Here are some numbered points:
[-10 -56 -38 -23 -7 -41 -16 -56 -21 7 10 18 25 44 68 61 56 47 35 30 21 10 12 10] 0
[35 35 35 32 38 38 32 23 16 14 3 -56 1 -95 -23 -23 -21 -3 -41 -7 -1 -32 -3 -38] 1
[68 68 77 95 95 77 56 41 32 23 16 9 -21 -10 -25 -21 -47 -35 -18 -56 -41 -27 -30 3] 2
[-16 -30 -35 -25 -77 -18 -61 -23 -44 -56 -51 -16 -38 -30 -27 -12 -12 -68 -7 12 35 56 95 61] 3
[-18 18 -41 3 -41 -61 -44 -18 -5 16 23 35 51 68 77 56 47 38 25 18 7 7 1 -27] 4
[30 27 25 23 30 41 41 35 38 25 9 -14 -32 -27 -12 -30 -23 -23 -47 -41 -30 -61 -51 1] 5
[10 -32 7 -56 -32 -30 -25 -77 -27 -23 -30 -41 -5 -23 9 25 41 77 95 77 44 30 27 25] 6
[-25 -16 -7 -61 -5 -12 -35 -27 -32 -68 -41 -9 -12 9 10 21 30 30 23 21 12 12 3 -68] 7
[95 95 95 77 77 56 35 25 12 -9 -9 7 -77 5 -61 -95 -68 -61 -30 -77 -77 -23 -41 -77] 8
[7 -7 -18 1 -16 -77 -7 -68 -41 -1 5 -18 9 10 18 27 35 41 51 51 56 44 47 47] 9
[-27 21 18 18 27 27 23 9 -7 -14 -10 -10 -95 -3 -51 -68 -77 -95 1 -44 -51 -77 -25 -23] 10
[38 38 41 47 61 68 61 51 41 27 12 -12 -1 -1 -95 -27 -32 -5 -1 -35 -27 14 -12 -61] 11
[-95 -68 5 -12 -68 -16 -95 -16 -77 -32 -61 -77 -14 -51 -10 -16 -1 -12 12 25 30 35 35 35] 12
[25 -12 -16 -18 -35 -56 -30 -51 -35 -30 -12 -1 -30 -25 -77 -35 -61 -30 -16 9 27 38 56 77] 13
[-68 -25 16 -95 10 5 -1 7 18 38 44 51 61 56 35 30 18 14 -5 -14 9 -3 -5 -95] 14
[-12 -3 -9 -10 7 9 25 38 61 61 61 61 44 23 14 5 -7 -32 -32 -61 -61 16 -44 -41] 15
[-35 -41 -3 -38 -51 -3 -68 -7 -61 -77 -95 -51 -35 -41 -56 -9 -9 -21 9 27 38 68 68 68] 16
[-1 10 23 30 56 95 77 32 10 -12 -16 -23 -25 -38 -18 -51 -51 -41 -38 -38 -38 -68 -38 5] 17
[-3 -1 -27 -5 -12 1 9 18 30 35 41 38 38 27 25 14 10 7 3 3 -3 -16 16 -7] 18
[47 44 38 38 21 18 7 3 -3 -95 -68 -21 -47 -16 -44 -38 -35 -44 -44 -21 -56 -10 -18 -56] 19
[-41 -51 14 5 9 14 30 61 68 77 77 68 56 32 21 10 -3 -25 -12 -1 -7 -38 10 -16] 20
Which three points above are nearest to each new point by angle? Their numbers follow each, nearest first.
[-5 14 -25 -32 -9 -5 1 10 25 32 38 47 41 38 30 23 16 10 7 5 -9 -47 18 -35] 18 14 20
[-51 -18 9 -77 5 -9 -12 -5 9 21 25 32 35 41 38 35 27 21 14 7 14 18 -1 -30] 14 0 4
[16 7 -30 -47 -25 -21 -21 -14 7 18 32 56 77 95 95 68 44 35 18 10 10 -1 -10 -44] 4 0 18
[12 30 32 35 18 10 -10 -21 -25 -47 -38 -35 -16 -21 -16 -47 -25 -51 -9 -12 -23 -21 -21 16] 19 10 8
[-44 -95 -14 -16 -23 -7 14 44 77 68 51 21 7 -77 -41 -7 -14 -1 -35 -3 3 -44 14 -14] 20 15 18
[32 25 27 25 32 47 51 68 51 41 27 16 10 -9 -5 -14 -18 -14 -61 -25 -18 -51 -35 -5] 5 2 17
[-38 -61 12 -35 3 3 5 14 35 47 56 44 47 16 12 9 9 5 -51 -16 5 9 -16 23] 20 15 14
[-7 -38 -5 -27 -27 -14 -18 -41 -14 12 18 23 27 25 32 38 32 25 16 14 18 21 9 14] 0 4 9
[23 32 30 27 35 51 68 77 56 44 30 14 12 3 -47 -5 -27 -10 -10 -47 -16 -5 -27 -12] 11 2 5
[-9 -47 10 -51 -10 -10 -5 -61 -56 -18 -23 -68 16 18 41 47 95 95 77 61 41 32 30 30] 6 9 0
[21 12 -77 -3 -38 -95 -23 -47 1 -21 -5 10 -51 -7 -21 -77 -44 9 21 47 61 77 51 51] 13 3 9
